One turn moves each row of this set onto another row. After a few examples, where does it send each row asked below?
Rem:   44   40 -275  -48 -168  -73  -15 -108   22 -103   97 -278  -79   51
Gid:   60  129 -289  -42   21  -59  196 -217 -138   15  196  -96 -161  109
dis:   -3 -236  207 -256   37 -305   93  197   59 -121   25  128    0  -48
zudev:   67  -13 -308   58 -140  141   58  -23   13  239  137 -212  -25  122
vus:  211   85 -185   -5  -52   58   79  -52   48  353   -5 -104 -101  215
Gir: -146 -152   37 -216  230 -214  128  -28 -129 -148 -179  141   13  -86
Muk: -133 -164  -11 -147  339  -54  210   27 -204   97 -127  204   38  -15
setos:   62   10 -241  -20 -146  -68   -9 -166   92 -142   20 -270 -111   47
saf: -147  -18  228   18  280  -92    7   68  -52 -115  134  234 -176   64
nufis:  209   60 -134  -63 -215  -29  -20  -79  177  222  -71 -163  -93  148
keda: -104 -171  323  -14  -72  -22 -159  122  233   16   27  168  -89  -18
tir:  -18 -164  155 -227  224 -266  194  209  -88  -90   94  168  -23    7
zazu:  175  206 -197  -83   57 -160   76 -156  -53  -32   -9 -150 -208  176
Dibi:   92  -66 -286   88  -72  192   81  -77   64  267   61 -176  -51  128
nusek:   15 -134  374    5 -101   30   51  127  138  117   33   77  172 -142
nupum: -102  -31  107  -53  405  -47   45  101   42 -148  -19  192  150  -53
Pame:   93  -13 -190  -91 -323  -49   37 -203  136   68   78 -174  -87   23
vomu:  181  175 -232  -18  120  -26  146  -94  -89  202   27  -90 -160  225
zimin: -102 -269   26 -117  174   55  152   89  -53  297 -164  205  110  -32
gimup:   89  -86 -233   28 -247   71  -27 -116  175   93    5 -251  -42   57
mek:   92  -33 -226  -20 -241  102  107 -153   84  297  131 -121  -60   72
kepa:  -30   41  314  -34  169 -156  138   53 -103 -207  104   91   59 -126
zopek:  -98 -328   79 -177  -42  -13   34   51  100  178 -256  135  119 -100
bigek:   46   60 -341   67   30   89  112  -58 -121  132  181 -199  -70  152
sas: -116  -65  212   80  267   72   35  143  -23  141  147  280 -113   91
Tugi:   53   93 -221 -106 -159 -147   87 -242   -4 -107  124 -164 -156   27
sutul:   27   96 -318    1    8  -47   90 -112 -111  -79  154 -226 -100  107
Bovi:  -95 -174  266   63   51  111  -63  161  146  231   81  245  -75   60
dotos:  10 -76 306  65 113 117 169 163 -12 232  99 152 161 -76
Kipeg: -81 -70 102  -8 385  98  76 154  59  68  -4 221 179 -29
fotut:   14 -316  220 -219  -63 -179   76  250  152   91   12  129   61  -32
dosot:  -97  -86  161 -106  226 -101  -46   80  173 -219  -81  134  164 -115
mos:  -65 -157  142  -24  212  128   -9  169  206  145  -60  194  230  -50
tazol:   21 -299  175 -151   85  -72  168  288   44  247   69  186   62   28
mit:   52   83 -299   16   83  -51  102 -179  -85 -129   97 -203 -152  111
Lomat:   67   50 -325   95  116  107  159 -110  -97  122  122 -146 -107  154
povik:  -16   25  288   47  266    5  222  105 -157   34  150  162   86  -58
Sanu:   52  -42 -261    1 -263   43  -22  -55   98   85   77 -273  -36   74
Gibis:  198  121 -142 -102 -154 -168  -18 -139  104  -11  -71 -188 -163  128
zarir: -125 -251   90 -249    3 -198   14   -9   55  -82 -260   88   63 -127
Mot:   74   62 -282   14  -11   87  200 -146  -96  259  197  -73 -109  119
mef:  -10  -51  385  -62  -53 -140   30   58   87 -161   28   49  107 -179
Bevu: -138  -68  285  -39   59 -155 -119   53  113 -195   59  163 -158   -7
gizas:  -69 -161  189  -79  108   10  -82  125  274  -50 -103  118  209 -116
puzib:   -6 -205  134 -149  265 -132  234  258  -97  135  119  223   21   52

Mot -> mek
mos -> gizas
bigek -> zudev
Now find these:
tazol -> fotut
Gir -> Muk
sas -> Bovi
Dibi -> gimup
nufis -> Gibis
povik -> dotos

